Named moves, each a turn or a mirror, and the order they were made in; the first pair answered:
move Q_267:
[ 9  5 -2 -4 -6 -2 10  7  4 19  0] => [11 -5  0 10 10  4 15 -1  7  7  3]
[-3 -4 -6  3  3  6 -4 -4 -5  0 -6] => [-4 -1 -5 -1 -3  4 -5 -2 -6  3 -7]
[ -7  -4   1  12  12  10   3   0   5 -20  -1] => [ -9  12  -1 -12 -16   0  -5  14   1   0  -6]
[ 4 -7 -8 -3 -4  3 -1 -5 -2  8 -2] => [  4 -10  -8   0  -1   5   0  -7  -2   5  -1]
move Q_535:
[ -5   8   4  -9 -12  -6  -4   8  -2  20   1] => [ -9   1  -1  -9  -9   9 -12   2  -5  18  -6]
[ -8  16   9  -2  -6 -30   7  11   8  -4  11] => [ -9  17   6 -14 -15 -23  -6  12  -2  11   2]
[ 16 -17  -1  14   9  14   9   0  -5   0   2] => [ 17 -13   3  15   7   4  16   4  -2   1   7]
[  9  -2   9  -9  -2 -16  -2   1  -6  28   5] => [  5  -6   3 -12  -1   0 -14  -5 -12  28  -4]
move Q_480:
[  4 -15   1   2  -2   4  -6   3 -10  17  -2] => [-10  -9  -2  -5  -5  11 -17   3  -7   4  -6]
[  5  -9   3  24  22   3  17   7  16 -15  12] => [-16  -4  18  12  27 -18  -1   7   9 -11  11]
[ -7  -7   7 -10 -15   6 -18  -4 -20   7   3] => [  7 -10  -5  -2 -19  21  -6  -5 -15   3   3]
[ -8  11   7  -3  -3  -9  -3   4   6 -11   7] => [  8   6  -2   7  -5   0  11   4   9 -10   9]

Between the rows of a pair lie two moves.
[  2   7   4  -5   5  -6  -6  -1 -10  18 -10] => [  2   3  -7   1   5  15  -6  -6  -7   5 -15]
Q_535 Q_480
[ -4  -7   4   4   8   0 -12   5   1  -8   1] => [ 9 -5 -7  3 -5  9 -1 11  3 -4  1]
Q_267 Q_480
[ -2  -3   9   1  -2  11  -5   0  -4 -12  -5] => [ 7 -6 15  8  3 -1  6  2 -3 -6  2]
Q_535 Q_480
[-14  -9   1 -14   6   4 -26  -3  -8   9  -5] => [ 10 -23  -8   8  14  18  -1  -8  -2   1   2]
Q_535 Q_480
[  3  17   5 -10 -10 -13   5   5  -3   4  -6] => [  3  -2   2  10  15   9   3 -13  -4 -11  -9]
Q_535 Q_267
[  0  -4  -2   0 -10 -10  -2  13  -4   7   3] => [ -6  -1 -10  -1 -12   4  -6  10  -1  -6  -2]
Q_480 Q_535
[ -1  -7  -5  -5   1  15 -10  -4  -7   8 -13] => [  1  -9   0  12  15   6   7  -7   4 -12   0]
Q_535 Q_535
[ 0 11  4 -3 -4 -4  4  3  3 -4  5] => [ 4  7  3  3 -1 -1  9  1  4 -7  6]
Q_480 Q_267
[ -8  11 -12 -10 -10  13  -6   3   9  -6  -2] => [ -8  10 -10  -2  -3   9   2   2  15 -17   3]
Q_535 Q_535
[  6   6 -16  -6  -1  14   1   3  -1  -3  -5] => [10 -5 -2  2 18 -3  3 -2 -6  9  2]
Q_480 Q_267
[ -5   1   9  -3   1 -15  -4   2  -9  11   0] => [ -4   6  -7   4  -5   8   6   0   3 -16  -3]
Q_480 Q_535
[ 11  -1  -4  -8 -13  -1  -4   7   0  14  -3] => [  3 -11  -2   8  12  10  -4  -7   4 -11  -1]
Q_480 Q_267
[-19  10   9  -3   0 -18  -6   6  -2  -1   5] => [  1  11 -14   2 -17   8  13   9   7  -8   2]
Q_480 Q_267
[13  2 -1  6  2 -2 11  0 -2  7  5] => [-10   5   5   1  10  -4  -5  -5  -2  -8   1]
Q_480 Q_267
[-10  14   3  -5  -9   1   4   8  11 -18  -3] => [ -8   8   5   6   1   5   7   2  13 -24  -1]
Q_535 Q_267
[ 5  4 -8  3 -9  8  4  4  4 -8 -1] => [ 7 -5  6  9  7 -9  5  1 -2  2  6]
Q_480 Q_267
[-5  8  3 -5 -4 -7 -8  1  4 -7 -1] => [ -3   5   5   1   2 -10  -2   0   6 -10   3]
Q_267 Q_535
[-11  12  11  -5  -3 -10  -9   3  -2   3  -2] => [10  3 -8  7 -7 17  7  0  3 -1 -4]
Q_535 Q_480
[-13   1   8  -3  -2   0 -14  -4  -2   6  -4] => [  3   0  -5   2 -13  15   1  -1   3   7  -5]
Q_480 Q_267
[ -3  -2  -1  14   8  -3  -5   8 -17  21   5] => [ -3  -2  -2  12   6   0  -7   7 -18  22   3]
Q_535 Q_267
[ -6   6  -2  -7   5  -8  -5  -5  -3 -12  -4] => [15  3 -6  1  1 -6 11 -2 -1 -4  1]
Q_480 Q_535
[ 11   2 -13   4 -12  23   1  -3  -5   2  -9] => [  2  -5   5   0   3   5 -15  -7 -17  19  -9]
Q_480 Q_535
[ -4   1  13  -1  -1  10 -24  -3  -4   1  -1] => [ -3  -3  14   8   8   9 -17  -5   1 -10   4]
Q_267 Q_535
[ -4  -2  11   2   6 -25   4   4  -1  -1  10] => [ 11  -7   2  10   4 -15  17   4   2  -1  11]
Q_480 Q_480
[ 5  1 -1  0 -9  4  2  0 -1  6 -3] => [-4  0  2 -1 -5  5 -7 -2 -3  4 -5]
Q_480 Q_535
[-5 -6 -4 -3  3 12 -7 -4 -2 -5 -3] => [ -8  -5   2  -5   6   4 -11  -4  -4   0  -2]
Q_480 Q_480
[-20   1   7  -6   1  -5 -15  -6 -11   1  -5] => [  6   2 -13  -3 -19  15   4  -1  -5   5  -6]
Q_480 Q_267
[ -1 -10   9   7  13   4   8  -5  10   2   2] => [-10  -4  14   1  10  -5   2  -2  12  -1   4]
Q_480 Q_535
[  3  16 -12 -11 -28  15   2  11   8  -6  -1] => [ 19   1   6  -5 -12 -13   9  10  -5  29   9]
Q_535 Q_480
[ -5  -1  11  -3   9 -14 -15   3  -7   8  -4] => [13 -8  6  7  8 -8 -1  3 -7 15  0]
Q_480 Q_480
[ 2 -8  3  8  8 13 -2 -9 -3  0 -3] => [ 6 -3  9 11  7 -5 10 -3  2  0  7]
Q_535 Q_535
[ 22   6   2  -4  -6 -17  22   9   6  12  14] => [-13   5   6   2  18  -3   2  -7  12 -31   9]
Q_480 Q_267
[ 11  -6 -10  11   3  16   3   8   5  -9   2] => [ 7  3  1 -7 -8 -7 -7 17 -3 16  1]
Q_267 Q_480
[ -4  17  -4 -12 -17   0   4   6   4  -4   1] => [ -6  12  -8 -11 -13  15  -3   0   1  -8  -4]
Q_535 Q_535
[  0  -1   8  -5   5 -10  -8   4  -9  12   3] => [ -1   3  -6   2   1  11  -1   2   4 -17   1]
Q_480 Q_535
[  1   0  -2  -2  -6 -11  -2   9  -2  16   2] => [ -9   3 -12  -2  -8   8  -6   4   5  -6  -4]
Q_480 Q_535
[  1   9   1  -7 -10   0  -7   4  -2  -2   1] => [  5   3   5   5   4  -3   2   0   2 -11   8]
Q_267 Q_535
[  4 -10   1   7  11   0   0  -5  -4   2  -1] => [-3  2 -7 -6 -8  7 -6  2 -2  0 -7]
Q_267 Q_480
[ 14   5  -7   4 -11  -9  19   3  12   4   6] => [ -9   0   6   9  13 -15   5  -8  10 -14   6]
Q_480 Q_267
[ -8  10  -5 -11 -11  11  -6   0  -4  -3  -2] => [14 -4 -3  6  1  9 12 -2 -5  9  6]
Q_480 Q_267
[-6  9 -3 -6 -5 -5  3  6  8 -8  6] => [ 7  4 -6 -4 -8 -3 10  7  6  3  7]
Q_535 Q_480
[  3   4  -9  -6 -12  15  -2   2  -2   7  -5] => [ 0 -6  9  1 10 -6 -5 -3 -9 15  2]
Q_267 Q_480
[ -7  -1   8  -3  -6  -9  -3  -1  13 -21   5] => [ -6  -3  10   0  -2 -10   0  -2  12 -21   7]
Q_535 Q_267
[15 -5 -2  8 -1  3 15  3  4  5  2] => [ -9   8   6 -11  -8 -10  -7   7   0   4  -2]
Q_267 Q_480
[-13   6   8 -15   3  -2 -26   3  -3  -5 -14] => [-13   2   9  -1  15  -1 -17  -2   4 -23  -9]
Q_535 Q_535
[ 2 -1 -4  1 -1 16 -3 -1  0 -1 -5] => [ 1 -1 -4  3  0 16 -1 -1  2 -7 -3]
Q_267 Q_535
[-11  10  -8 -13 -14  10 -12   4   1   0  -7] => [-12   4  -9  -3  -3  19 -10  -4   4 -14  -7]
Q_535 Q_267
[  5   2  -6  -4 -12   0   5   5  -2   5  -5] => [ 7 -3 -4  8  0 -2 13  1  2 -3  0]
Q_267 Q_535
[-13  -3   9  -5   2 -11  -9  -1   0   1   5] => [  3  -3  -7   5  -6   5  11   1  10 -10   8]
Q_480 Q_535
[  2  10  -2 -11   1 -12  -1   7   3   4  -4] => [ 0  1  0  2 16 -6  1 -2  6 -9 -1]
Q_267 Q_480
[ -9   6  -8  -9 -10  10   0   8   7  -8  -5] => [ 7 -9  6  5 10 -8 11  4  1 12  5]
Q_267 Q_480
[ 4  6  1 -6 -2 -1 -5 -1 -1 19 -9] => [ -6   1   5   3  15   2  -9 -10   1   1  -9]
Q_267 Q_480
[  1  -3  -1   0  -1  14  -1   1   4 -12   1] => [ -9   0   6  -5   1   5  -8   1   1 -11   1]
Q_480 Q_480
[ 3 -9 -3  1  6 18 -8 -9 -9  5 -8] => [ -3  -9  11   5  18  -1  -6 -10  -9   4   0]
Q_535 Q_480
[-10   9   2  -2 -16   4  -9   6  -4   7   3] => [-11  -1   0  10   0  16  -9  -5  -3  -6   2]
Q_535 Q_267
[ -4  13  -5 -15 -14   3  -7   9   6  -6  -2] => [ 16   2  -7  -9 -13   7   2   6   0  13   0]
Q_480 Q_535
[  4  10  -3  -6 -14   1   9  20   0  -6  -2] => [ -2  11   0  -9 -13  -3   5  20  -1  -6  -2]
Q_480 Q_480
[  0   4  -9  -9   2   4 -16   9  -4  -2 -11] => [  3  -2  -5   6  15   1  -4   5   2 -17  -4]
Q_267 Q_535
[  6  -3   1  17  10 -11  14   0   6  14  10] => [-24  12   3   1   5 -11  -8   0  10  -6   4]
Q_480 Q_535
[ -2  -3  -5   9  13  10   2  -5   6 -28   2] => [ -8  11 -10 -16 -14   9 -13   6   0 -10  -7]
Q_267 Q_535
[  5 -10  -2   4   5  15  -5 -11  -7  10  -6] => [  9  -8   3  15  12   3  11 -10   4  -2   5]
Q_535 Q_535
[  2   4   5   6  -1 -17   8  -1   2   1  -3] => [  3  -3   5  12   8 -10   6  -7  -1   0  -5]
Q_535 Q_267
[-2  9 -4  3 -2  2  6  1  5 -5  9] => [ 0  8  0 -2 -4 -4  1  3 -2  9  8]
Q_480 Q_535
[ -1  -8 -11   3 -12   7  -3  -7  -8   6  -5] => [ -2  -3 -12   0 -17   6  -3  -5  -6   4  -4]
Q_535 Q_267
[ -2  -6  -6   6   6   2   0   3   5 -15   4] => [ -8  -4  -2   3   7  -3  -5   4   3 -14   4]
Q_480 Q_480
[ -1   0 -13   0  -7  15   1   0   6  -9   2] => [-14   4  -4  -8  -5   5 -11  -1   2  -9   1]
Q_480 Q_480
[ -9   7  -3  -9  -9   0 -12  -9  -5  -1 -10] => [-10   3  -2   3   2   3  -4 -13   1 -18  -6]
Q_535 Q_535
[-13   7   9  -9  -3 -11 -11   2   3  -3   0] => [-16   4   6  -8   1  -1 -16  -1   1  -5  -4]
Q_535 Q_535
[ 10  -4 -10  14   2   7  16  -4   9 -10   7] => [ -7   3  -9   6   0  10   1  -6  11 -23   2]
Q_480 Q_480
[  5   0   0  11   0   1  18   0  11 -15   7] => [ -7   4  14  -5  -3 -21   1   4  -2   8   6]
Q_480 Q_535
[11 -4 -6  6 -3  5  5  4  0 -3  3] => [-1  2  4 -5 -5 -9 -7  8 -4  5  1]
Q_267 Q_480
[-10   9 -11 -11  -7  -6  -4   6  -6  -3  -8] => [  9   0 -17  -1  -7   3   9   5  -6   5  -6]
Q_480 Q_535
[ 10   3 -12  -6 -16   9  12   6   1   7  -1] => [ -7   1  -3 -15  -7   5 -11   1 -11  15  -7]
Q_480 Q_535
[-15  10   7 -14  -1 -22  -5  14   4  -5  -4] => [-14  -8   6   4  23  -3  -5  -3   3 -20  -5]
Q_535 Q_267
[  7 -12   6   9   2   6  11  -1   2   6   2] => [  9 -10   6   4  -3   2  11   2   1  12   3]
Q_535 Q_535
[  0   9   8  -7  -4  -2   3   7   6 -10   1] => [ 2  7  8 -4 -2 -4  6  7  6 -8  4]
Q_267 Q_535
[ 4 -2 -5  8 12  9 -4 -7  1 -9 -6] => [  3  14  -2  -8  -9 -10  -1   6   2   5  -4]
Q_535 Q_267
[-6  9  7 -3  0 -8  3 -4  0  1  0] => [ 2  6 -4  1 -6  8  8 -5  2 -2 -3]
Q_535 Q_480
[ -9   7   5  -3   4   1  -2   4   5 -14  -1] => [ 9  6  1 -3 -6 -3  9  9  3  5  2]
Q_480 Q_267
[ -9   3  -6  -5  -2   5 -10   2   0  -3  -6] => [-10   4  -6  -3  -2   5  -8   2   2  -7  -5]
Q_535 Q_267
[  7   3  -4 -11 -18   3   0   6  -3   5  -7] => [ 12  -7   2   9   3  -1  15  -1   3 -10   4]
Q_267 Q_535
[  8 -10   5   5  10  -4  -3   4  -8  12  -6] => [ 13 -10  -4   9   6   8   3   4  -5   5  -7]
Q_480 Q_480
[ 12   8   0   0 -11 -10  14   8   0   2  -2] => [ -8   7  11   0   4 -17   0   1  -1  -9  -1]
Q_267 Q_480
[ 1  2 -2  0  4  4 -7 -6 -2 -7  3] => [ 2  7 -2 -6 -4 -3 -6 -1 -1 -2  4]
Q_535 Q_267
[  4   1 -16  -2  -7  18   1   1  -1  -5  -8] => [  5  -5   7   0   9 -17   3   2  -8  14   3]
Q_535 Q_480
[ 12  -4   3   7  -1 -19   5  11   0   9   7] => [16 -4 -9 11 -6 -2 11 10  6 -2  5]
Q_480 Q_480
[-15   3   0 -16  -6  -6 -21   1  -6   1 -14] => [ 21 -15 -12   9   1  12   8  -4  -2   5  -9]
Q_535 Q_480
[ 0  1 -5 -2 -3 -5 11 10  4 -6  5] => [-2 -2  1  0  5 -9  9  7  3 -8  6]
Q_480 Q_267
[ -9  -8  -1   4  13   3 -12 -10  -3 -10  -4] => [  9 -11   0  14  13  -6   7  -7   0  -4   5]
Q_480 Q_535
[ -9  14  -3 -20 -11 -12  -8  -7   2  15  -6] => [ 15  -1 -17  -4  -6  14   5 -13   2  18  -7]
Q_535 Q_480
[ 8 -4 -6  6  1 13 -9 13 -4 -2 -6] => [ 8  2 -6  0 -8  6 -8 18 -2  1 -6]
Q_535 Q_267
[  5   1   9   7   1 -12  21   0  11   0  15] => [-15  16   3 -12 -17  -1  -1   3  11  -8   2]
Q_535 Q_480
[ -3  -2   4   6   7 -15  14   7   7   6  12] => [ -2  -9   4  10  14 -10  12   2   4   8  11]
Q_535 Q_267
[ 4 -2 -2 -1 -3 -8  9 -6 -1  4  3] => [ 2 -2 -4 -4 -6 -1  2 -8 -4  8 -2]
Q_535 Q_535
[12 -6  0 -3  7 -4  4  5  4 -5  4] => [  3   2   0 -12  -2  -4  -4   8   4  -7   0]
Q_267 Q_480
[  2   0  -3   9   4   5   4   1   2 -13   3] => [  8   7  -2  -2 -10  -3   4   9  -1   4   3]
Q_267 Q_480
[  1   5  -9  -3 -14  15   1   2   9 -12   1] => [  2   7  -6   0 -14   7   7   5  12 -14   5]
Q_535 Q_535
[-3  0  9  6 18 -1 -4 -2  1 -8  9] => [  0   5  12  -3   8 -13  -3   5  -2   5  11]
Q_535 Q_535
[ -1 -16  -9  -1   7  14   5   3  -3  -3  -5] => [ -2  -3  -8 -14 -10   0   7  14  -2   7  -3]
Q_535 Q_267
[-12  -3  -2  -1   0   9 -16  -1 -11   3   1] => [-11  -5   0   8  10   9  -9  -4  -5  -8   5]
Q_267 Q_535
[ 5  1 -5  5 -9  0  5 -1 17 -1  4] => [ -2   4   3  -3  -9 -11  -3   1  12   9   3]
Q_535 Q_480
[ 5  9 -1 -2 -7 -6 11  7  5 -4  4] => [  7  -1  -1   8   6   3  11  -2   4 -11   3]
Q_535 Q_267
[  1   8  -2   0 -13  -7  10  13   5  -8   6] => [ -2   6  -7  -8 -18   5  -3  11  -2   2  -4]
Q_535 Q_535
[  2  -1   1   5   9 -13  -7   6  -7  14   7] => [-10   8 -10   7   4   4  -7   4   4 -17   4]
Q_480 Q_535
[-12   6   6  -6   1 -11  -9   2   3  -5  -1] => [10  2 -8  4 -7  2 12  5  9 -5  2]
Q_480 Q_535
[  7  -1 -15   8  -3  17   6  -5   1  15 -18] => [ -7  -9   4  12  19  -1  -4 -11  -4  16 -14]
Q_480 Q_267
[ -6   7  -1   2   4   5   0  -2   6 -12   2] => [ 4  6  1  5  3 -6 10  3  6 -2  7]
Q_535 Q_480
[ 15   0   5  10  -1 -14  21  -1   0  -2   6] => [-14   9  11   1   3 -15   0  -4   1 -19   1]
Q_480 Q_267
[-12   7  25   1  19 -20  -8   4   2  -1  14] => [-13  10  22 -11   8 -17 -17   8  -4  12   8]
Q_267 Q_535
[  2   6 -12  -5 -14  10  -3   3   4  -6  -8] => [  4   2  -7   9  -1   5   8   0   9 -16  -1]
Q_267 Q_535
[ 7 -9 -9  8 -3 18  3 -7  9  4 -8] => [ -9  -5  14   2   8 -16  -7  -5   5  12  -2]
Q_535 Q_480
[  3  -1  -4   1  -8  14   2 -10  -1   5  -8] => [ -1  -3  11   2   4  -7  -1 -10  -4  12  -2]
Q_535 Q_480
[  1   1  -6   7   2 -13 -10  -9   2  -5   2] => [  4  -1  -6   9   2 -13  -7  -9   2  -2   2]
Q_480 Q_480
[  7   6  -7  10  -3   0  17   4   8 -14   4] => [ -4   7   7  -6  -3 -21  -3   8  -6  12   0]
Q_480 Q_535
[ -3  -2  14   5   9 -13  -9  -1 -14  18   3] => [ -8   7  -5  13   3  13   1  -2   4 -24   1]
Q_480 Q_535
[-11   4   5   5   5  -9   4   4   8 -17   5] => [-12  11   3 -10 -10 -11  -3  10   2  -2   1]
Q_267 Q_535
[ 9 -1 -5  3 -7  0  6  5 13 -5  3] => [  1   3   3  -5  -8 -13  -3   8   8   4   2]
Q_535 Q_480
[ 10   6 -10  -5 -10  10   5   5  13  -4  -5] => [  6  -1   3 -12  -4  -3  -9   3   0  19  -7]
Q_480 Q_535
[ -4  10  -4 -20  -9 -12 -10   4  -7  21  12] => [  3  -7   3   8  21 -14   8  -7   1   1  24]
Q_267 Q_535
[ -8   1  -2   0   6  10  -8  -4   1 -16  -7] => [ -8  11   0 -10  -9  -4  -6   7   3  -9  -4]
Q_535 Q_267
[ -5  -9  -4   7   1  15 -15  -2  -6  -9  -2] => [  8 -16   2  15   7   2  -3  -1  -8   5   6]
Q_480 Q_535
[ 2 -7  3  4  8  0 -2 -3 -5  8  1] => [ 0 -6  1  0  4  3 -6 -3 -6 10 -3]
Q_267 Q_535
[  6   9  -5   7 -10  16  11   2  18 -18   3] => [-15  14   4  -4  -8   6  -6   3  14 -22   0]
Q_480 Q_480
[ 9 -4 -6  4 -8  0  7  9 11 -3  4] => [ -3   1   3  -6  -8 -12  -5  10   5   4   1]
Q_535 Q_480
[  3  13  -2  -1 -15  -1  12   7  10 -14   6] => [  7  11   4  -6 -17 -12  10  10   4   6   7]
Q_535 Q_480
[ 12   1  -4  -5 -13   7   6   5   2  13  -3] => [ -8   0   0 -11  -5  10 -14  -1  -3   7 -10]
Q_480 Q_535
[  7   2   9   2   0 -30  14  13   2   5  13] => [ -8  13 -13 -15 -21   8  -7  12   3 -13  -7]
Q_535 Q_480
[ -4   1   0 -14   2   6 -10  -5 -10   8  -8] => [ -5   2  -2 -13   3  10 -11  -6  -8   2  -9]
Q_535 Q_267
[ -2   3   1 -10 -10  -9   5   8   2   0   3] => [  5  -1  -6  -8 -13   3   5   6   0   5  -1]
Q_535 Q_480
[12 -6 -5 -9  5 -3  3  4  0 11  4] => [ -3  -2  -5 -16   4   2 -10   2   0   3  -3]
Q_535 Q_480
[17 -9 -5  3  0  9  4  1 -8 17 -4] => [-10  -8   6   3  17   7 -14  -8  -8  -4  -8]
Q_480 Q_267
[-15  14  13 -10  -5 -20   6   3   9 -10   4] => [-19  11   7 -22 -12  -5 -11   1  -2   3  -9]
Q_535 Q_535
[ 2 -7 -4  1  4 12 -7 -5 -6  6 -4] => [ 5 -6  1 10 11  3  6 -5  1 -7  5]
Q_535 Q_535
[-4 -9  2  8  9 -9 -1 -5 -3  0  6] => [ -8  -3  -1  -5  -4  -6 -11   0  -6  10  -1]
Q_267 Q_535
[ -1  -5  -2  -5   1   0   4   3 -12   9  -9] => [ -8  -5  -1  -4   6   3   0  -1 -10  -1 -11]
Q_267 Q_480
[11  9 -1 -4 -6 -1  6  5  3 -3 -4] => [ 9  8 -4 -6 -7  7  0  2  1 -2 -8]
Q_535 Q_535
[-6 -3 -2 -4 10 -5 -9 -6 -4 13 -3] => [ -2  -1 -12   6   9   8   2  -7   8  -9  -1]
Q_480 Q_535
